In the rows, 128 means zero.
Rotation paths and how fast each direction turns (deg/step)
Each turn is a multiple of 5 degrees from 10 to 175, or 0.
Each row of a path follows its step; steps can be skipped.
path 1
step 0: [130 133 126 125 130 125 134 127 124 133 134 126 136 124 129 142 135 131
 121 128 123 130 131 127 138 137 133 133 123 135 129 129 119 129 130 127
 118 124 120 130 140 133 125 124 136 128 130 135 125 130 135 129]
step 1: [128 134 125 130 137 127 122 135 129 128 128 135 131 134 122 135 133 129
 128 128 133 125 125 124 132 134 139 132 120 133 126 134 130 129 130 136
 122 134 135 122 137 123 127 131 136 121 124 126 132 139 130 129]
step 2: [125 129 127 130 133 127 115 137 124 123 123 128 128 120 126 137 124 132
 128 129 122 125 129 130 133 131 123 118 129 132 134 124 127 122 121 131
 121 139 128 124 134 131 120 127 130 118 124 132 124 133 123 129]
step 3: [124 122 127 132 126 134 131 123 129 120 130 130 133 120 125 125 128 130
 127 131 137 123 119 118 125 127 133 127 124 134 136 133 131 121 120 131
 123 133 126 119 137 127 120 129 128 120 130 132 127 120 122 131]
step 4: [126 131 135 128 125 121 131 134 122 125 132 129 127 125 131 130 131 131
 121 138 134 122 124 128 128 135 135 123 123 131 123 123 121 118 130 127
 114 130 128 126 131 124 126 127 122 134 125 134 123 114 128 125]
step 5: [139 129 123 131 128 126 129 130 118 130 119 131 137 136 127 124 136 127
 131 141 135 124 132 131 125 130 127 130 123 134 132 135 124 125 132 126
 119 137 126 130 134 117 127 130 134 130 131 128 132 124 125 132]
step 6: [120 131 137 132 130 130 124 133 130 128 121 119 128 127 120 134 142 126
 131 132 120 130 127 131 132 133 130 129 125 122 134 130 121 127 133 123
 122 140 126 126 123 119 127 127 136 124 126 132 132 123 121 129]
step 7: [128 133 124 123 133 139 130 123 131 126 124 126 128 120 127 130 140 130
 133 133 122 130 125 125 140 124 120 140 119 139 126 128 126 125 123 129
 121 127 131 125 126 126 124 129 132 125 129 136 124 124 122 131]
step 8: [122 128 128 125 131 131 128 131 129 124 134 131 132 124 123 130 129 132
 129 137 130 133 126 129 131 130 135 134 108 123 124 119 127 129 131 126
 122 125 124 126 130 118 119 135 122 122 125 134 125 136 128 123]
step 9: [128 135 127 117 127 129 129 127 122 125 127 134 137 121 125 128 127 125
 126 137 127 125 133 125 137 136 128 126 129 132 122 130 125 124 126 126
 120 129 116 132 138 124 128 126 126 123 124 124 132 141 123 135]
step 10: [125 127 131 136 128 126 127 124 132 124 131 134 130 131 125 128 128 130
 134 129 128 123 131 119 134 138 131 130 132 121 134 127 125 121 130 122
 118 133 130 113 135 120 130 134 133 125 124 123 125 134 124 137]
step 11: [122 137 131 123 118 130 120 134 124 122 129 132 130 124 125 132 127 129
 125 134 127 125 130 132 132 124 119 134 133 128 130 125 130 116 130 131
 121 131 137 118 135 130 126 133 130 131 128 130 127 120 117 132]
Speeds:
[127 128 129 129 127 128 126 130 129 126 128 127 125 128 127 129 128 128
 128 125 131 129 129 129 128 131 131 129 128 126 128 128 131 130 130 127
 126 129 127 129 127 127 130 131 126 128 128 129 126 127 126 127] -> 160
path 2
step 0: [127 134 129 125 133 127 124 128 120 129 128 120 133 124 129 125 118 120
 122 133 121 125 125 132 124 125 131 121 121 125 126 124 123 131 131 130
 133 132 120 133 115 141 125 122 131 126 123 131 136 125 123 122]
step 1: [129 131 129 129 118 131 129 124 125 135 128 123 132 118 127 126 123 131
 125 129 121 122 121 127 126 122 129 134 130 128 123 126 122 135 131 126
 127 123 120 145 134 126 123 119 126 126 121 123 136 129 132 127]
step 2: [118 135 126 132 118 136 135 130 129 134 127 131 131 124 141 129 125 125
 132 127 136 129 131 125 134 127 128 122 129 137 125 121 114 129 124 131
 130 124 120 137 123 124 124 121 128 127 132 125 124 126 130 134]
step 3: [135 125 130 131 125 135 130 135 131 127 123 130 126 121 137 128 118 111
 133 134 137 125 119 121 121 125 127 127 124 132 135 128 122 123 131 130
 129 128 125 126 121 127 134 124 128 128 120 125 131 134 130 132]
step 4: [134 116 129 122 124 141 119 128 133 131 133 127 123 131 136 130 124 128
 128 124 129 125 121 121 127 133 127 131 127 131 128 124 124 135 138 122
 128 121 125 126 131 131 132 119 119 131 126 133 132 124 130 137]
step 5: [131 126 131 125 124 130 122 136 132 135 132 124 139 140 128 128 131 129
 133 128 133 133 119 128 132 131 130 126 135 128 128 128 121 114 131 128
 125 121 120 123 125 130 121 119 122 134 127 126 124 122 119 133]
step 6: [129 128 139 133 121 134 129 132 131 126 119 117 133 132 132 126 130 127
 130 128 122 132 122 125 132 135 126 129 130 121 140 120 133 118 137 128
 126 129 116 122 123 128 129 129 128 130 129 123 130 130 133 123]
step 7: [127 112 132 140 130 130 119 121 124 124 131 121 132 133 133 122 126 132
 124 127 129 125 126 128 138 135 125 129 131 122 122 121 124 127 130 131
 125 127 122 129 118 130 132 134 123 130 124 131 131 134 135 126]
step 8: [130 125 128 137 126 133 130 125 117 138 130 132 142 131 118 130 126 123
 127 130 127 123 127 126 128 140 118 130 128 120 125 127 117 126 124 125
 128 124 121 124 131 134 125 134 132 128 124 130 129 130 125 125]
step 9: [133 129 125 131 122 129 126 132 119 132 121 121 127 128 128 135 124 129
 127 124 129 121 128 120 134 129 124 124 122 129 120 126 128 128 133 132
 131 134 117 122 131 138 118 125 139 124 129 126 128 127 133 115]
step 10: [125 120 130 128 125 124 126 128 130 127 123 125 121 126 122 119 119 126
 138 124 129 122 127 132 130 128 127 122 118 123 122 127 118 128 128 136
 128 119 123 137 133 134 124 125 126 126 123 124 125 127 136 118]
step 11: [126 129 128 131 120 139 129 135 125 137 132 130 126 132 132 119 116 123
 131 133 128 128 136 138 125 131 125 130 119 128 129 124 124 136 129 128
 123 122 129 132 128 132 116 125 130 132 132 127 122 135 130 128]
Speeds:
[125 131 128 131 127 129 128 127 127 129 128 128 129 129 130 126 128 128
 128 130 128 125 126 130 128 129 128 129 131 128 129 126 129 128 126 127
 127 131 129 131 127 125 128 130 127 129 127 127 128 129 131 128] -> 70
path 3
step 0: [120 132 128 129 123 128 124 129 121 135 133 120 123 115 122 128 136 131
 129 125 127 116 141 129 129 124 135 137 122 134 135 129 133 120 129 126
 123 130 126 131 128 129 128 119 134 125 128 120 132 121 127 125]
step 1: [120 120 137 123 124 131 129 127 127 133 125 128 118 129 134 127 144 131
 128 134 125 127 134 129 123 125 124 147 131 126 136 135 133 125 129 129
 134 122 128 126 131 129 123 133 132 128 126 123 131 130 125 129]
step 2: [125 127 128 124 124 130 135 119 126 140 132 126 127 123 125 120 136 119
 116 132 132 125 137 129 134 125 127 131 123 120 133 127 122 119 128 127
 122 122 132 126 134 126 127 123 132 128 130 128 134 140 121 131]
step 3: [121 121 129 121 125 118 121 130 120 136 129 131 125 122 126 124 135 128
 115 131 132 126 131 128 123 121 132 128 126 125 125 133 126 131 117 131
 134 122 126 126 135 132 124 130 133 139 132 121 134 132 135 122]
step 4: [119 127 122 130 129 129 127 123 120 135 130 119 141 114 128 132 140 129
 129 126 129 140 133 132 128 128 128 130 125 121 131 130 133 123 126 126
 128 119 130 127 133 133 128 131 136 131 135 122 134 123 125 129]
step 5: [116 128 135 133 121 125 130 127 119 127 134 124 126 121 122 117 136 132
 121 123 128 128 136 127 121 132 127 138 124 130 125 133 135 122 126 137
 128 132 128 133 134 120 127 131 132 127 130 125 133 125 133 138]
step 6: [122 122 128 121 127 130 125 123 132 129 130 129 131 128 131 127 143 132
 114 128 123 121 129 130 130 131 135 138 121 122 135 124 127 121 128 130
 133 116 126 133 132 121 128 133 132 126 131 122 122 122 123 132]
step 7: [125 127 136 128 126 124 130 118 115 134 130 130 131 126 136 127 129 125
 113 120 132 127 131 128 128 120 133 137 126 133 131 131 129 118 129 127
 128 129 123 128 133 129 130 124 129 139 128 119 126 135 120 133]
step 8: [119 124 129 123 129 130 119 123 116 140 128 134 123 127 135 127 141 130
 122 126 119 131 126 127 127 131 132 126 133 119 128 128 130 123 126 133
 117 126 132 134 131 128 129 124 131 136 131 119 132 127 132 121]
step 9: [120 129 127 138 129 120 122 133 117 145 133 117 130 124 126 125 136 125
 126 126 128 126 135 124 132 131 128 138 128 128 126 128 130 125 131 134
 128 123 125 124 125 132 129 124 133 128 134 116 122 125 123 129]
step 10: [121 128 125 124 131 125 125 126 118 132 126 133 121 121 131 124 148 125
 127 124 132 120 129 126 129 133 126 139 130 130 137 136 138 127 125 130
 134 126 123 133 130 127 126 124 132 125 128 132 137 126 127 135]
step 11: [126 132 130 124 131 128 127 121 129 135 132 124 128 130 132 125 137 122
 109 132 125 129 141 140 126 131 126 141 132 125 127 128 132 125 132 127
 130 117 131 132 126 131 127 129 129 129 132 129 132 134 126 133]
Speeds:
[127 128 129 127 128 129 128 128 127 126 128 128 124 130 127 127 130 128
 128 128 127 129 127 126 128 127 129 126 131 129 130 130 128 130 127 128
 131 130 125 128 129 125 130 130 129 130 129 129 129 127 130 126] -> 155
[129 127 126 128 127 127 126 131 129 129 130 128 128 129 124 126 128 128
 126 128 128 123 128 126 129 129 130 127 126 127 127 126 125 129 126 130
 129 128 128 129 127 128 128 128 129 126 130 126 126 127 128 126] -> 115
path 4
step 0: [122 134 131 137 137 135 129 131 123 122 128 134 131 134 125 131 129 129
 129 123 119 132 132 125 135 132 129 140 123 128 137 128 130 129 129 125
 127 124 116 119 134 125 137 134 125 135 126 134 138 134 132 132]
step 1: [132 132 120 146 131 128 137 134 116 128 132 135 134 137 127 129 127 127
 130 127 120 125 125 130 130 132 126 131 127 123 133 129 130 127 132 140
 134 128 124 129 121 136 125 128 118 131 130 128 123 121 135 127]
step 2: [121 133 138 136 125 128 135 129 131 127 123 130 127 135 129 126 135 140
 135 125 117 138 133 135 125 131 118 136 126 127 135 121 122 132 124 136
 137 123 124 126 126 134 127 134 130 127 125 127 135 125 125 130]
step 3: [130 126 127 132 125 131 137 124 123 127 130 121 133 123 118 132 127 128
 137 129 124 138 126 129 115 138 124 132 129 118 139 134 130 127 129 132
 126 127 124 122 122 134 136 126 116 126 137 127 131 122 125 128]
step 4: [128 133 132 134 135 119 136 126 128 128 118 129 127 123 124 132 124 130
 143 126 120 126 126 125 127 128 121 127 129 122 127 127 123 133 125 131
 127 128 132 114 119 128 128 128 136 134 126 124 134 114 129 138]
step 5: [138 132 130 141 124 129 129 127 138 137 121 126 134 124 120 125 130 125
 131 122 129 130 131 120 122 127 128 133 127 126 140 124 124 133 130 131
 122 132 122 118 127 133 142 122 128 138 126 131 128 132 126 131]
step 6: [132 127 126 144 130 126 136 127 127 128 124 125 127 124 130 144 124 130
 131 117 120 124 124 126 139 125 129 136 133 124 135 122 131 134 124 129
 126 127 127 134 124 127 134 121 134 130 135 123 123 123 122 131]
step 7: [139 133 133 131 123 125 121 128 131 139 125 130 137 130 134 118 119 138
 128 122 118 126 126 130 130 124 124 140 133 128 136 131 128 127 125 131
 132 125 129 128 122 133 135 118 131 131 128 121 136 126 123 124]
step 8: [117 119 120 128 136 127 134 124 130 131 128 129 136 127 126 129 127 130
 129 127 120 131 129 129 127 129 135 139 134 126 141 123 137 130 126 122
 123 118 134 130 122 136 141 128 131 129 123 123 132 128 123 126]
step 9: [120 127 133 129 138 131 135 138 122 135 125 129 136 126 130 131 121 129
 125 125 128 125 119 124 129 132 123 131 133 133 129 135 132 118 131 130
 133 129 127 120 116 138 130 120 134 138 130 121 136 127 128 130]
step 10: [121 131 135 140 131 131 137 125 130 135 126 134 137 131 133 126 126 123
 121 137 130 128 140 128 128 129 133 137 129 123 137 126 126 127 124 125
 127 125 132 122 125 130 128 132 128 138 124 119 132 135 129 139]
step 11: [120 134 122 134 126 135 137 135 122 139 134 123 139 134 129 140 127 130
 128 128 123 128 130 127 131 134 126 139 134 126 134 128 123 118 128 129
 122 136 121 124 129 134 126 124 135 125 133 130 122 128 129 133]
Speeds:
[127 127 131 128 129 128 127 130 127 129 131 126 132 128 129 127 127 127
 126 127 127 128 126 128 131 127 130 128 129 129 128 128 132 129 129 129
 129 128 130 130 130 128 130 127 130 128 125 126 129 129 129 129] -> 35
